In the data rows, 128 means zero.
Some points, one per row:
[113 153 144 134 123 151 125 137 127 181 126 141 151 140 173 155]
[129 139 126  98 123 146 132 132  90 151 114 110 142 125 128 124]
[102 165 170 189 136 211 198 160 121 159 238 195 201 188 155 161]
[131 218 139 131 122 147 156 124 140 163 114 254 113 201 157 151]
[136 119 145 193 114 163  61 123 225 175 255 216 101 166 221 159]
[151 174  96 144 168  82 108 138 155 104 102 118 109 174  86  98]
[139 145  97 125 136  84  63 145 156 115  73  56 111 156  79  85]
[140 102 115  99 123 121 110 157 126 128 122 102 113 175 135 138]
[140 149 137 228 148 157 194 154 231 163 194 148 132 103 122 125]
[168 166  81  61 166  69  75 156 191 108  30 107 123 161  92 105]
[155 195  93 145 161  93 108 150 155 145 110 171 140 178 105 120]
[148 116  87 166 139  86  50 119  85 108  58  68  97 115  92  94]
[133 182 131 114 113 161 151 158 155 200 226 205 166  93 255 174]
[135 124 139 188 126 227 197 156 193 180 255 189 139 225 156 164]
[149 191  70 114 176 104  59 154 198 111 128 126 149 112  70 128]
[105 109 154 166 112 191 202 103 162 133 255 171 190 137 175 153]
[142  89  73 102 131  90  69 115 139  87  93  93  92 160  54  94]
[ 97 113 168 148 115 123 179 136 110  94 181 242 155 121 160 147]
[124 101 101  49 107 113  92  90 101 116  79  51 100 123  55 119]
[118 100 112  41 115 137 139 113 117 162  73 108 141  92 229 137]
[103  88 135 102 100 116  74  95  80 124  83  38 116 119 131 120]
[101  60 141 116  84 127 160 113 116 127 106  96 128  96 101 116]
[129 175 132 119 129 154 128 138 117 151 111 126 136 126 226 136]
[129 145 149 161 146 151 154 146 143 173 143 141 164  89 200 143]
[170 187  78 255 139 102  91 162 223 119  69  71 138 118  88 103]
[125 146 173 180 135 151 201 160 166 149 238 207 156 105 178 144]
[108 141 146  91 108 134  93 119  88 112  96  68 113 103  84 111]
[150 150  81  77 118 110 123 150 165 126  30  91 109  94 102 101]
[120  95 107  93 122 111  94 143 115 122  95  70 117 161  87 130]
[140 169  75 177 138 103  83 131 168 116  73  58  99 123  80  96]
[130  95 148 243 140 164 168 128 130 158 255 224 181 126 150 152]
[139 101  97  67 144  87  52 114  80  93  48  78  89 172  85  97]
[136 172 116 140 132 128  89 160 124 165  90 102 138 134 132 142]
[139  90  70 100 129  78  51 169  79 110  38 149  98  99  78 103]
[108 120 169  99 121 145 105 113 108 174 216 110 126 125 196 139]
[107 111 150  39 110 111  70  81  70 105  29  86  97  76  91 128]
[119 100 141 113 126 119 204 113 131 113  96  86 109 101 127 122]
[108 151 159 167 133 142 185 119 145 148 164 255 129 134 166 136]
[108 123 120  61 120 105 121 108  98  94 139  98 126 121  83 123]
[117 141 125  85 107 127 137 121  96 135  54 101 119  94 162 131]
[160 192 124 147 140  98  99 170 190 124 182 192 136 147  75 116]
[133 164 144 150 126 155 163 136 155 158 179 171 128 151 206 159]
[ 92 116 146 110 117 122 147 104  99 124 111 100 116  93 147 142]
[ 95 102 144 136 107 143 142 123 126 136 135 100 102  93 160 131]
[130 112 125 119 107 151 138 141 112 129  95  90 150 119 234 150]
[106 117 166  97 118 145 106 113 104 169 209 110 124 121 185 137]
[ 98 103 155 164  99 126 127 131  62 123 224 101 130 122  93 134]
[ 99  52 141 112  77 129 165 112 121 122 116  98 132  94 105 110]
[125 113 140 114 117 124 100  97 104 138  65  89 100 177  77 112]
[116 111 121 130 120 116  99 153 154 130  90 138  89 157  73 139]
[114 129 123  74 108 125 101 100  80 114  66 138  97  94 107 128]
Then 12 other points, each followed by its number:
[135 155 172 167 130 165 132 137 154 136 139 186 201 110 175 149] 0
[133 133 122  60 137 112 118 117 138 146  76  82 118  96  96  98] 1
[111 119 166 168 102 169 162 131 125 134 147 181 139 122 182 153] 2
[120 137 154 108 131 167 196 126 137 147 187 193 132 188 186 148] 3
[ 87 103 142 101 108 128 132  72  92 124  96  67  89  97  84 107] 4
[121 135 144 137  98 131 131 118 104 138 144 166 126 108 116 140] 5
[141 102  86  88 142  78  87 120 118  79  61  82 105 121  60 101] 6
[164 189 106 207 176  84  52 160 192 127 190 187 150 214  99  97] 7
[123 123 125 172  89 144 124 100 121 119  96 128 143  85 144 139] 8
[112 109 148 101 109 112 162 122 183 131  87 115 113 133 133 101] 9
[145 146 145 162 158 139 165 118 117 123 123 167 145 104 127 147] 10
[169 150  90 207 171 109 117 205 191 137  82 158 124 141 120 125] 11
Which of these numbered points is nearest to each point below, ignoring the 2 directions in which the first points spread most? Its number follows each.
[146 153 142 154 159 136 157 114 105 123 111 146 138  97 126 148] > 10
[111 113 173 179 101 169 165 130 131 131 152 191 141 122 179 156] > 2
[145 146 143 162 151 136 150 119 108 124 108 136 139 100 139 146] > 10
[123 107 148 113 118 163 180 157 105 159 163 187 177 126 255 159] > 11
[160 231 141 145 149 154 173 140 180 119 159 160 141 241 206 141] > 3
[153 211 141 135 142 152 157 133 168 123 165 148 140 219 202 138] > 3
[152 117 155 185 136 162 153 170 160 179 182 186 191 137 255 158] > 11
[111 130 148 221 113 172 200 117 105 131 125 158 169  83 185 134] > 8
[137 161 178 167 130 168 131 139 167 139 141 202 214 105 188 152] > 0
[123 130 162  86 111 149 186 130 118 170 143 145 143  86 163 141] > 1
[142 165 166 159 136 158 128 143 169 129 134 191 202 121 174 144] > 0
[163 178 104 195 171  85  56 159 183 122 181 177 144 206  97  96] > 7
[121 139 155 119 133 166 204 130 140 149 195 193 134 193 195 147] > 3
[102 131 167 113 119 170 188 119  57  75  58  61  90 103 117 161] > 10
[155 210 138 141 145 149 161 136 170 121 156 157 139 218 193 137] > 3
[177 184  69 131 173 100  72 153 147 113 255 173 126 225 113 111] > 7
[159 172 136 123 171 125 116 155 133 128  62 214 151 130 182 131] > 0
[ 91 139 136 135 112 183 110 121  67 110 101  48 119  88 137 136] > 8
[120 145 156 115 132 168 203 131 140 148 209 199 133 188 194 148] > 3
[104 147 170 243 118 136 214 114 110 158 137  96 116 140  77  93] > 4
[157 158 125 121 165 117 106 158 124 125  58 206 143 125 165 126] > 0
[ 96 140 130 128 113 174 107 122  70 109  98  50 117  89 139 132] > 8
[122 115 149 120 117 163 189 158 106 160 162 191 176 126 255 158] > 11
[115 113 162 160 108 158 149 128 128 127 134 171 135 129 164 145] > 2
[123 142 121  93 114 126 125 127 107 138  56 105 122 107 155 132] > 2
[117 126 147 131  91 128 126 114  92 137 137 162 123  92 119 139] > 5
[122 131 155 186 122 166 188 138 129 152 136 164 166  94 245 162] > 11
[124 137 119  78 144 114 143 107 107 154  74  50 101  92  98 111] > 1
[118  97 143  75 107 138  74  95 103 140 186  77 130  94 170 114] > 7
[156 137  68 148 158  78 101 157 155  79 123 154 125 138  99 125] > 6
[150 182 110 129 147 118 116 158 169 134 140 135 129 102 141 126] > 1
[127 196 139 123 123 142 158 122 131 159 110 229 110 190 146 147] > 3
[124 186 159 196 115 160 124 140 119 146 183 181 176 124 180 162] > 0
[114 165 143 109 125 123 154 103  78 142  78 112 123 122 110 127] > 10
[147  93  82 106 152  88  92 162 105 109  47  54 101  94  81  94] > 11
[129  75 141 104  94 132 198 141 142 103 100 103 127  92 181 142] > 9
[166 148  59 159 165  71  94 165 164  75 124 166 128 146 101 125] > 6
[160 134  96 139 167  80  81 134 173  98 101 121 124 151 103 112] > 6
[145  86  59  68 129  81  54 107 138  74  81  66  70 163  34  89] > 6
[114 129 117  69 107 116  76  95  70 104  55 136  86  94  88 126] > 5
[130  98 121 101 133 103 103 111 103  96 112  81  99 102  93 118] > 6
[138 144 141 230 145 155 183 148 219 156 200 148 131 114 120 126] > 4
[ 97 136 152 159 138 155 186 107 139 122 127 183 151  91 162 132] > 10
[169 190 102 198 170 109 102 144 169  99 100 229 135 173 162 107] > 2
[151 191 114 128 148 126 127 160 170 139 154 152 133  92 154 135] > 1
[167 138  77 133 158  79  56 147 178 101 111 136 113 122  64 107] > 6
[124  89 123  99 129 102  97 102  88  91 104  77  94  95  95 122] > 6
[149 132  90 130 133 132 140 149 106 135 104 111 106 140 151 123] > 11
[124 179 140 104 119 173 130 133 116 164 130 127 145 107 255 143] > 0
[107 142 144  99 101 124 117  95 111 131 126 132 125  85 120 155] > 5
[142 140 128 116 148 134 137 143 134 137 143 180 124 174 142 112] > 3
[129 137 116 106 128 129 129 110 120 139  53 129 128  94 113 126] > 10
[103 124 156 118 107 124 135  89  74 126 147  50  96  90 115 143] > 4
[135  71 110  68 149 123 112 120 109 132  55  85 105 163 161 122] > 3
[155 143 106 146 167 105  90 153 137 133 129  75 118 190 112 105] > 7
[110  96 130  49 107 143 117 111  80 141 135  87  92 147 157 160] > 3
[130 147 149 161 153 150 154 147 143 170 146 132 166  88 195 143] > 11
[108 141 144 111 100 127 127 106 112 134 127 128 128  97 129 153] > 5
[109 131 138  98 106 121 107  96 108 126 123 128 121  86 112 150] > 5
